[[139 131 131 133 127]
 [118 133 131 119 125]
 [154 125 122 148 136]
 [121 127 119 122 141]]
=>
[[133 131]
 [125 122]]

[[108 157 156]
 [114 147 145]
 [157 116 103]]
=>
[[147 145]
 [116 103]]

[[110 114 145]
 [133 130 134]
 [125 127 127]
 [129 130 131]
 [127 110 152]]
=>
[[130 134]
 [127 127]]

[[145 114 138 144]
 [114 117 105 115]
 [117 142 140 116]
 [145 118 143 144]
 [128 128 128 128]]
=>
[[117 105]
 [142 140]]

[[115 150 138]
 [128 137 113]
 [128 152 129]
 [139 111 137]]
=>
[[137 113]
 [152 129]]

[[133 135 148]
 [138 140 114]
 [125 123 106]
 [140 144 132]
 [136 139 147]]
=>
[[140 114]
 [123 106]]

[[122 119 150 141]
 [121 120 150 141]
 [122 118 149 141]
 [120 122 150 140]]
=>
[[120 150]
 [118 149]]
---
[[128 140 110]
 [149 122 124]
 [136 118 131]
 [136 117 110]
 [133 124 107]]
=>
[[149 122 124]
 [136 118 131]]

[[125 129 128 147]
 [125 136 116 137]
 [124 119 143 106]
 [122 136 114 147]
 [126 130 129 148]]
=>
[[125 136 116]
 [124 119 143]]

[[154 110 120 119 112]
 [134 124 126 126 124]
 [117 135 131 132 135]
 [157 108 120 118 110]]
=>
[[134 124 126]
 [117 135 131]]

[[133 144 140 134 137]
 [130 151 140 132 137]
 [128 152 141 130 135]
 [127 136 144 132 131]
 [138 133 158 128 131]]
=>
[[130 151 140]
 [128 152 141]]

[[152 109 143 151 118]
 [118 141 139 116 145]
 [121 137 137 119 141]
 [115 146 145 113 149]
 [115 146 145 113 149]]
=>
[[118 141 139]
 [121 137 137]]

[[134 103 150 138]
 [134 103 150 137]
 [145 117 131 125]
 [133 101 136 122]]
=>
[[134 103 150]
 [145 117 131]]

[[136 104 135]
 [142 118 142]
 [129 157 132]
 [108 134 107]
 [115 152 116]]
=>
[[142 118 142]
 [129 157 132]]

[[137 136 140]
 [134 149 126]
 [147 132 117]
 [115 144 123]
 [106 127 133]]
=>
[[134 149 126]
 [147 132 117]]

[[131 117 131]
 [147 113 147]
 [139 115 139]
 [103 130 103]]
=>
[[147 113 147]
 [139 115 139]]
---
[[124 132 118 133]
 [129 129 132 125]
 [127 114 141 118]
 [154 130 131 113]]
=>
[124 129 141 113]

[[127 114 146]
 [129 149 102]]
=>
[127 149]

[[146 112 150 149]
 [140 115 147 144]
 [101 112 106 114]
 [139 116 145 143]
 [146 112 152 150]]
=>
[146 115 106 143]

[[109 130]
 [134 100]
 [113 142]
 [133 132]]
=>
[109 100]

[[103 152]
 [126 136]]
=>
[103 136]

[[129 131 118]
 [151 114 127]
 [109 148 122]
 [146 145 106]
 [125 114 145]]
=>
[129 114 122]

[[123 134]
 [133 118]
 [129 144]
 [121 130]
 [154 143]]
=>
[123 118]

[[103 139 104 128 104]
 [108 147 109 128 108]
 [114 147 113 128 113]]
=>
[103 147 113]

[[105 115 147 145]
 [144 146 119 144]]
=>
[105 146]
---
[[106 127 129 131]
 [133 128 125 127]
 [140 129 126 126]]
=>
[131 125 129]

[[123 113 129 112 145]
 [118 148 136 150 144]
 [112 102 144 100 144]]
=>
[145 150 144]

[[148 145 108]
 [155  99 106]
 [147 144 109]
 [155 100 107]
 [ 99 106 154]]
=>
[108  99 147]

[[122 106 142]
 [137 128 107]]
=>
[142 128]

[[146 142]
 [144 149]
 [144 155]
 [144 149]]
=>
[142 144]

[[114 111 126]
 [125 122 116]
 [133 121 131]
 [ 99 129 126]]
=>
[126 122 133]

[[121 135]
 [115 112]
 [122 138]
 [123 121]
 [156 115]]
=>
[135 115]

[[116 135]
 [112 134]
 [114 156]
 [114 144]]
=>
[135 112]

[[133 152 100]
 [141  99 141]
 [133 124 137]]
=>
[100  99 133]
---
[[133 156 119 135 131 124 147 148 124 126 129]
 [121 134 134 119 124 133 128 145 132 129 127]
 [123 133 129 123 125 130 138 145 129 126 127]
 [125 102 138 123 126 127 112 112 122 128 130]]
=>
[[156 119 135 131 124 147 148 124 126 129 133]
 [134 134 119 124 133 128 145 132 129 127 121]
 [133 129 123 125 130 138 145 129 126 127 123]
 [102 138 123 126 127 112 112 122 128 130 125]]

[[139 122 116 124 137 133 123 140 116 110 139 124 131 126 129 122]
 [148 124 120 129 143 128 142 131 122 113 138 123 125 139 135 121]
 [126 124 103 115 136 128 127 128 122 113 143 125 126 129 120 123]
 [143 120 125 144 136 130 131 124 119 112 141 129 118 128 121 130]
 [142 122 126 127 141 135 115 132 114 102 143 130 129 130 138 125]
 [133 132 122 120 117 123 122 121 125 119 148 131 113 136 132 133]]
=>
[[122 116 124 137 133 123 140 116 110 139 124 131 126 129 122 139]
 [124 120 129 143 128 142 131 122 113 138 123 125 139 135 121 148]
 [124 103 115 136 128 127 128 122 113 143 125 126 129 120 123 126]
 [120 125 144 136 130 131 124 119 112 141 129 118 128 121 130 143]
 [122 126 127 141 135 115 132 114 102 143 130 129 130 138 125 142]
 [132 122 120 117 123 122 121 125 119 148 131 113 136 132 133 133]]

[[121 149 139 133 113 119 123 144]
 [150 144 146 139 121 139 138 122]
 [127 130 132 123 133 119 119 138]
 [135 127 129 138 134 129 128 131]
 [124 130 139 116 124 113 111 128]
 [129 131 139 112 114 117 117 126]]
=>
[[149 139 133 113 119 123 144 121]
 [144 146 139 121 139 138 122 150]
 [130 132 123 133 119 119 138 127]
 [127 129 138 134 129 128 131 135]
 [130 139 116 124 113 111 128 124]
 [131 139 112 114 117 117 126 129]]

[[119 140 136 150]
 [118 129 142 139]
 [118 129 142 139]
 [117 131 143 142]
 [117 131 143 142]
 [119 139 137 149]
 [119 139 137 149]
 [119 140 136 150]]
=>
[[140 136 150 119]
 [129 142 139 118]
 [129 142 139 118]
 [131 143 142 117]
 [131 143 142 117]
 [139 137 149 119]
 [139 137 149 119]
 [140 136 150 119]]

[[124 128 138 123 133]
 [132 131 133 127 128]
 [135 135 114 124 134]
 [129 145 121 131 138]
 [128 134 120 133 126]
 [127 137 145 142 127]
 [120 124 103 114 126]]
=>
[[128 138 123 133 124]
 [131 133 127 128 132]
 [135 114 124 134 135]
 [145 121 131 138 129]
 [134 120 133 126 128]
 [137 145 142 127 127]
 [124 103 114 126 120]]

[[130 135  98 136 124 128 128 128]
 [133 120 124 127 127 130 133 111]
 [121 127 121 116 131 128 136 129]
 [119 128 134 137 129 122 136 148]
 [141 131 136 129 124 135 127 108]]
=>
[[135  98 136 124 128 128 128 130]
 [120 124 127 127 130 133 111 133]
 [127 121 116 131 128 136 129 121]
 [128 134 137 129 122 136 148 119]
 [131 136 129 124 135 127 108 141]]
